Here are some numbered points:
[0.9 0.  1.3 0.8 0.6 0.  0.8 1.4 0.  1.4 1.  0.  1.2 0.  0.1 0.6 0.8 0.2
 0.3 1.1 0.8 1.  0.7 0.7 0.4 0. ] 0
[0.2 0.1 0.6 1.5 1.3 0.1 1.2 0.2 0.  1.  1.2 1.1 0.2 0.1 0.5 0.5 0.1 0.1
 0.2 0.2 1.3 1.3 0.8 0.  0.1 0.2] 1
[0.6 1.5 0.4 0.3 0.2 1.  0.3 0.4 1.3 0.1 0.  0.9 1.5 2.  1.1 0.  0.9 1.3
 0.3 1.6 0.8 0.8 0.8 1.2 0.9 0.9] 2
[0.5 1.9 0.  0.2 0.3 1.2 0.  0.5 1.6 0.  0.  1.1 1.5 2.4 1.3 0.  0.9 1.6
 0.4 1.9 0.8 0.9 0.8 1.5 0.8 1.1] 3
[0.  0.  0.  0.7 0.7 0.  0.6 0.6 0.7 1.2 1.5 1.3 0.  0.4 1.4 0.  0.  0.
 0.  0.4 1.  1.  1.4 0.  0.  0. ] 4
[0.4 0.4 1.7 0.2 0.2 0.  0.3 0.  0.5 0.  0.  0.3 2.  0.5 0.5 0.1 1.6 1.2
 0.7 0.4 0.8 0.6 0.3 0.5 2.  0.4] 5
[0.7 0.  0.7 1.1 1.2 0.  1.2 1.1 0.  1.  1.8 1.4 0.  0.  0.  0.  0.  0.
 0.  0.3 1.2 0.7 1.4 0.  0.7 0. ] 6
[0.  0.  0.6 0.  0.  2.3 0.  0.4 1.1 0.  0.  0.  0.  0.2 2.3 3.6 2.3 1.4
 3.  0.  0.  0.  0.  1.6 0.  1.4] 7
[1.4 0.  1.1 0.9 1.1 0.  1.1 0.9 0.  1.3 1.5 0.5 0.6 0.  0.  0.4 0.7 0.
 0.3 0.7 0.8 1.2 0.8 0.6 0.1 0. ] 8
[0.3 0.  0.6 2.1 1.4 0.  1.6 0.  0.  1.3 1.4 1.4 0.  0.  0.  0.4 0.  0.
 0.  0.  1.5 1.4 1.  0.  0.  0. ] 9
[1.9 1.  0.7 1.4 1.5 0.6 1.7 2.5 0.  1.5 1.9 0.2 0.  0.1 0.  0.  0.  0.
 0.  0.5 1.3 0.4 1.4 0.  0.7 0.3] 10
[0.3 0.1 0.9 0.2 0.1 1.8 0.6 0.6 0.2 0.1 0.3 0.4 0.3 0.1 1.2 1.4 0.6 0.8
 0.7 0.  0.2 0.2 0.2 0.6 0.5 0.7] 11
[0.  0.  0.8 0.  0.  2.  0.5 0.8 0.5 0.  0.  0.  0.  0.  1.9 3.1 1.6 1.1
 1.8 0.  0.  0.  0.  1.2 0.  0.8] 12
[0.3 0.1 0.9 1.1 1.1 0.2 1.1 0.6 0.1 1.2 1.1 0.  0.2 0.  0.7 0.5 0.3 0.3
 0.4 0.2 1.2 1.  0.7 0.1 0.3 0.4] 13
[1.6 0.5 0.9 1.  1.3 0.  1.1 1.7 0.  1.4 1.6 0.9 0.  0.  0.  0.1 0.4 0.
 0.4 0.3 0.9 1.4 1.1 0.8 0.4 0.2] 14
[0.2 1.3 0.  0.  0.2 1.  0.  1.6 0.4 1.5 0.  0.  1.4 1.3 1.3 1.  1.5 1.5
 1.6 2.2 0.  0.  0.1 1.  1.  2. ] 15
[0.3 0.  0.5 0.3 0.1 0.7 0.5 0.8 0.4 0.2 0.2 0.  0.4 0.  1.2 1.5 0.9 0.7
 1.5 0.  0.3 0.1 0.2 0.3 0.5 1. ] 16
New points follow, each followed by the numbers of its three nearest points above by angle, smallest number first.
[0.8 0.  2.5 0.5 0.2 1.1 0.9 0.1 0.1 0.2 0.2 0.6 1.7 0.  0.1 0.  1.  0.4
 0.  0.  1.1 1.  0.6 0.  2.4 0.2] 0 5 8
[0.2 0.  1.7 0.2 0.  0.1 0.4 0.2 0.1 0.  0.  0.  1.8 0.  0.7 0.3 1.6 1.1
 0.9 0.  0.7 0.4 0.2 0.2 2.  0.4] 5 11 16
[0.  2.  0.  0.  0.4 2.9 0.  1.7 1.1 1.7 0.  0.  1.8 2.6 0.7 1.8 2.5 2.5
 2.2 2.9 0.  0.  0.  2.  1.1 3. ] 2 3 15
[0.3 0.  2.  0.6 0.  1.1 0.4 0.  0.8 0.1 0.  1.2 1.8 0.1 1.  0.  1.1 0.8
 0.  0.  1.1 1.2 0.8 0.  2.2 0.5] 2 5 11
[1.  0.  1.4 1.4 0.9 0.2 1.6 0.6 0.  0.8 1.3 0.6 0.2 0.  0.  0.  0.1 0.
 0.  0.  1.2 0.6 1.3 0.  0.7 0. ] 6 9 13
[0.  0.  0.  0.9 0.9 0.  0.8 0.6 0.4 1.1 1.5 1.3 0.  0.2 1.3 0.2 0.  0.
 0.  0.1 1.2 1.2 1.3 0.  0.  0. ] 1 4 6
[1.6 0.8 0.8 1.2 1.6 0.3 1.2 1.4 0.  1.3 1.9 1.  0.  0.  0.  0.  0.  0.
 0.3 0.1 0.9 1.4 1.3 0.6 0.5 0.7] 6 10 14
[1.3 0.8 0.8 1.  1.1 0.4 0.9 1.  0.3 1.1 1.4 1.2 0.3 0.4 0.3 0.1 0.1 0.2
 0.3 0.4 1.  1.6 1.  0.7 0.7 0.5] 6 8 14
[0.9 0.  2.7 0.3 0.  1.4 0.8 0.  0.1 0.  0.  0.7 2.  0.  0.  0.  1.2 0.5
 0.  0.  1.1 0.9 0.6 0.  3.  0.2] 0 5 11
[1.5 1.1 0.7 1.1 1.5 0.3 1.  1.2 0.4 1.1 1.5 1.1 0.3 0.4 0.1 0.  0.2 0.4
 0.5 0.4 0.9 1.4 1.2 0.9 0.4 0.7] 8 10 14
[0.9 0.  1.2 1.4 1.1 0.  1.6 0.6 0.  0.9 1.4 0.7 0.  0.  0.  0.  0.  0.
 0.  0.  1.3 0.7 1.4 0.  0.6 0. ] 1 6 9
[1.1 0.  1.9 1.3 0.3 0.4 1.5 0.2 0.  0.4 1.  1.2 0.8 0.  0.  0.  0.1 0.
 0.  0.  1.3 0.8 1.1 0.  1.4 0. ] 1 6 8
[1.9 0.9 0.9 1.4 1.5 1.3 1.5 2.1 0.  1.7 1.9 0.8 0.  0.1 0.  0.  0.  0.
 0.1 0.2 1.1 0.6 1.5 0.  1.1 0.5] 6 10 14
[1.9 1.3 0.  1.1 1.5 0.7 0.8 0.9 1.1 1.6 1.6 1.6 0.  0.1 0.  0.  0.  0.
 0.7 0.  0.9 1.7 1.4 0.8 0.3 1.4] 6 10 14
[1.9 1.1 0.6 1.6 1.5 1.  1.8 2.  0.  1.4 1.7 0.  0.  0.3 0.  0.  0.  0.
 0.1 0.7 1.2 0.7 1.1 0.1 0.  0.2] 8 10 14
[1.5 1.3 0.5 1.5 1.3 0.8 1.5 1.7 0.2 1.1 1.4 0.3 0.3 0.6 0.3 0.  0.  0.2
 0.1 0.7 1.2 0.9 1.1 0.1 0.1 0.2] 8 10 14
[1.8 1.3 0.2 0.9 1.5 0.7 0.8 1.3 1.4 1.8 1.6 1.2 0.  0.1 0.  0.  0.  0.
 0.8 0.  0.9 1.4 1.4 0.7 0.2 1.8] 8 10 14
[1.5 1.2 0.5 1.5 1.3 0.9 1.5 1.7 0.4 1.1 1.5 0.4 0.2 0.5 0.2 0.  0.  0.2
 0.1 0.6 1.2 0.9 1.1 0.1 0.2 0.3] 6 10 14
[0.2 0.3 0.5 0.1 0.  0.7 0.2 1.  0.1 1.4 0.2 0.1 1.  0.3 1.3 0.8 0.8 0.6
 0.8 1.1 0.2 0.2 0.1 0.  1.1 0.9] 11 15 16
[0.3 1.8 0.  0.  0.2 1.8 0.  2.  0.8 1.1 0.  0.  1.7 2.6 1.3 1.  1.3 1.7
 1.  2.5 0.  0.  0.4 1.6 0.7 1.8] 2 3 15
